(in the rows, 128 means zero)
The rows below come in pairs that one turn or mirror swaps. Which row does each named row swap with?
magov: [118 153 153 146 110 135 116 140 142 124 150 122 160  93 182 120 127]
Lom: [117 150 157 148 112 133 119 149 139 124 143 128 161  89 179 124 130]
sune: [149  96 137 132 135 122 123 126 164  92 134 108 136  80 137 121 145]
Totop: [112 101 112 106 145  83 127 112 131  91 122 108 135 147 134 127  99]
Mel: [ 91 127 103  96 122 130 144 112 172 123 123 144 127 126 139 125  89]
mut: [ 99 131 104 101 117 130 142 113 177 124 130 143 127 130 140 131  85]
sevon: [118 147 125 113 143 147 115 148 130  95  88 132 154  83 153  88 118]
keni: [144  94 142 134 138 118 124 134 160  84 127 113 132  82 132 127 146]
Sekib: [100 148 168 117 121 140 120  89 124  92 102 115 135 138 131 146 107]
tibed: [101 145 180 110 120 135 127  90 120  94 112 124 142 132 139 137 103]
Munuz: [137 102 119  92 115 154 109  88 139 114 122 138 156  78 161 136 134]
zoti: [114 154 160 148 114 137 126 140 143 122 146 118 156  84 174 123 126]
rono: [113 140 123 118 146 142 115 154 133  99  88 128 154  80 154  90 114]
Tadu: [107 101 118 101 149  90 128 109 131  85 111 107 139 149 139 126  99]
viv: [118 153 152 147 113 135 123 142 148 125 144 122 156  84 179 118 126]
masel: [134  98 155 141  91 128  93 141 157 121 111 160 138 105 137 142  99]
Godit: [125 102 151 142 102 129  87 147 154 124 103 153 140  95 129 144 103]
kot: [121 140 122 117 141 148 112 154 133  87  89 134 155  86 160  88 120]
Virok: [121 132 109 144  95 104 106 113 119 117 129 129 148 156 172 152  93]
kir: [119 146 123 125 137 149 111 148 124 101  94 138 155  85 155  84 126]
Vimaf: [114  95 122 106 141  84 130 108 129  90 112 112 133 151 135 125  96]
Libuk: [133 101 119  92 116 152 107  98 142 110 123 141 155  72 157 134 137]
semam: [157  94 140 132 132 119 129 121 168  93 124 109 137  79 139 118 137]
doru: [126 146  83 145 112 128 104 102 137  84  91 149 147 141 142 108 106]
tilok: [149  93 135 140 135 123 127 129 168  93 128 121 139  78 134 120 146]
Gezi: [117  98 120 103 144  81 135 107 129  93 113 112 135 139 135 121  94]
Gipo: [102 150 168 109 119 136 114  93 119  94 106 121 145 141 131 134  94]
Dubu: [118 143 113 144  96 105 108 114 120 122 141 133 148 157 177 144 100]
Fekav: [109 101 117 107 146  84 124 113 133  79 114 111 134 143 131 131 101]
Doza: [118 138 114 145  97 104 107 111 117 115 133 130 146 160 170 151  97]
vobu: [136 140  81 142 114 127 104  98 138  85  89 154 140 131 130 117 103]
sim: [ 90 128 103  91 122 129 144 108 169 114 122 145 128 133 138 130  92]
vite: [148  92 146 138 133 120 127 126 167  92 126 113 138  79 135 117 139]
gal: [140 108 155 143  96 139  88 145 153 122 112 157 139  97 127 135 104]
zagib: [132 142  83 147 122 124 111  98 132  79  95 155 142 132 131 113 108]
lar: [122 135 108 140  98 104 107 106 119 119 130 131 147 157 174 147  95]
bunu: [117 140 115 144  97 107 109 110 122 111 133 135 152 160 176 148 100]
gazud: [116 150 160 148 114 134 116 144 141 119 144 120 159  84 177 122 125]
dutos: [137 137  81 150 118 126 112  92 135  83  89 145 141 134 131 123 108]
turib: [136 108 123  90 120 147 106  89 130 117 130 132 163  77 165 136 132]

Libuk pairs with sim
kir pairs with doru
dutos pairs with rono
gal pairs with Gipo

The rows below come in pairs that one turn or mirror swaps. Which row does each named row swap with?
zugo: [115 114 120 174 165 119 112 128 136 110  87 138 148  96 137  90 160 109
 106 137]
Nufa: [117 121 162 145 130 105 157  98 128 124 123 102 176 126  98  85  85 143
 114 118]
nur: [ 98  98 116 159 172 119 122  98 134 106 116 121 144  98 124  75 170  96
 111 153]
kapup: [118 118 119 175 195  98 113 102 151 121 115 133 170 107 120  77 142 114
  91 165]
fetok: [128 115 113 158 198  99 123 116 137 137 126 140 163 104 101  87 144  94
 102 158]
kup: [100 120 154 161 145  97 144 121 116 128 134 122 171 138 102  83  65 132
 119 137]
Ger: [101 144 140  94 150 130 110 139 152 115 170 101 139 118 119 123 125 131
  93 155]
fomol: [118 117 176 153 134  96 173  98 117 129 128 133 158 118 106  92  86 139
 108 127]
Favu: [ 94 116 135 101 115 112 115 130  98 133 141 124 143 110 157  76 124 140
  74 173]
Fipag: [ 81 123 139 119 121 104  99 147 104 104 142 142 146 118 160  81 122 133
  82 175]
zabo: [ 79 146 158 117 132 130 109 127 145 113 162 117 122 107 122 135 118 117
 113 167]
suf: [152 111 126 150 178 117 136  91 116 114 123 152 155 102 112  91 147 100
 105 144]
dakun: [137 111 133 147 195 123 109 100 155 116 111 145 149  86 124  90 145 106
 119 162]
Nopu: [105 128 139 109 130 105 106 140 118 135 135 125 145 107 177  75 127 140
  85 179]
Sarus: [134 126 128 163 188 103 134 115 138  99 127 149 173  87 115  88 138  97
 109 142]
Ranar: [122 157 146 123 139 110  93 135 151 102 162 103 119 107 125 128 123 124
  95 161]
lutor: [153 121 114 169 182 123 117 106 123 125 115 134 167  79 128  96 149 117
 106 142]
Depim: [115 116 149 146 149 124 158 120 118 140 129 127 184 114 104  70  77 151
 109 126]
Vero: [127  77 105 155 149 101 138  92 142 114 130 138 151 101 123  89 160 103
  97 163]
gen: [ 84 132 151 141 140 128 145  98 137 137 113  94 157 104 120  88  80 142
 137 127]
Kabuv: [100 129 144 112 113 130  90 139 121 134 131 142 144 116 161  84 140 121
  94 179]
lilu: [102  95 151 147 128 103 150 125 128 130 126  98 146 124 126  92  86 145
 144 117]
Laz: [111 146 148 114 127 126 112 141 149 101 161 116 137 115 109 130 131 116
  89 172]
kor: [ 91 118 138 106 123 119  97 137 116 113 153 144 150 113 157  73 124 119
  91 180]
nabef: [117  90 155 143 113 103 146  98 133 113 134 100 158 121  95  93  95 141
 135 145]
nadak: [ 92 116 147 101 121 111 110 123 124 116 141 135 141 109 154  57 128 129
 104 185]
Baro: [136 102 110 153 176 100 132  81 137 112 133 136 169 105 115  92 151  93
  85 141]
nolil: [107 141 147 123 135 111 101 122 146  87 163 107 128 128 120 132 137 118
  99 147]
dinab: [ 89 125 145 119 123 124 102 121 109 124 135 128 161 116 166  92 123 145
  64 177]
bozum: [126 104 147 151 128  98 148 111 105 120 130 111 158 125  93  92  79 143
 110 128]
Fef: [ 82 125 148 154 131 110 131 111 115 139 121  84 148 143 123  89  90 150
 122 126]
kinun: [ 88 144 157 134 151 131  97 129 145  95 166 104 126 120 120 130 121 134
  98 159]
Ramev: [113 118 143 165 161 104 138 125 129 129 124 105 163 127 112  94  57 155
 121 145]
Rivuz: [ 92 123 133 108 112 113 105 123 110 125 153 151 166 111 156  91 119 138
  87 177]
buvaf: [107 127 104 163 178  94 112 110 126 122 113 115 131 102 133  98 160  97
 103 153]
rida: [113 122 170 156 123 121 170 116 127 136 126 117 155 130 111  77  96 144
 120 121]
pid: [109 132 167 179 133 109 155 103 133 128 130 115 173 109 121  82  79 142
 109 124]
geto: [ 99 105 173 162 134 123 149 119 137 130 117 133 153 112 127  85  69 149
 115 139]
vis: [128 119 134 172 175 110 126 102 122 119 106 148 145  92 113  86 160  95
 104 139]
Labev: [ 91 136 156 107 140 120 111 146 151 111 172 113 135 122 114 130 124 126
  99 161]
gadi: [111 121 158 147 137 119 161  97 116 146 119 116 158 117 117  94  78 131
 127 116]
fen: [ 99 150 171 126 131 126 122 134 156 107 167 140 134 116 114 125 108 121
  82 144]
lov: [134 105 101 163 173 104 136 102 122 110 117 152 153  87 118  93 146 102
  95 140]
Kunu: [ 94 123 150 109 144 130 117 142 152  98 155 116 128 128 119 147 133 128
 113 151]
kun: [116 130 146  97 136 125  94 128 102 125 141 152 158  93 154  85 122 123
  90 179]
Lub: [125 121 123 155 182 117 133  99 116 110 126 153 157  86 126  95 163 103
 126 148]

Ger pairs with Fipag
gen pairs with zugo
Nufa pairs with lov
Labev pairs with kor
Ramev pairs with kapup

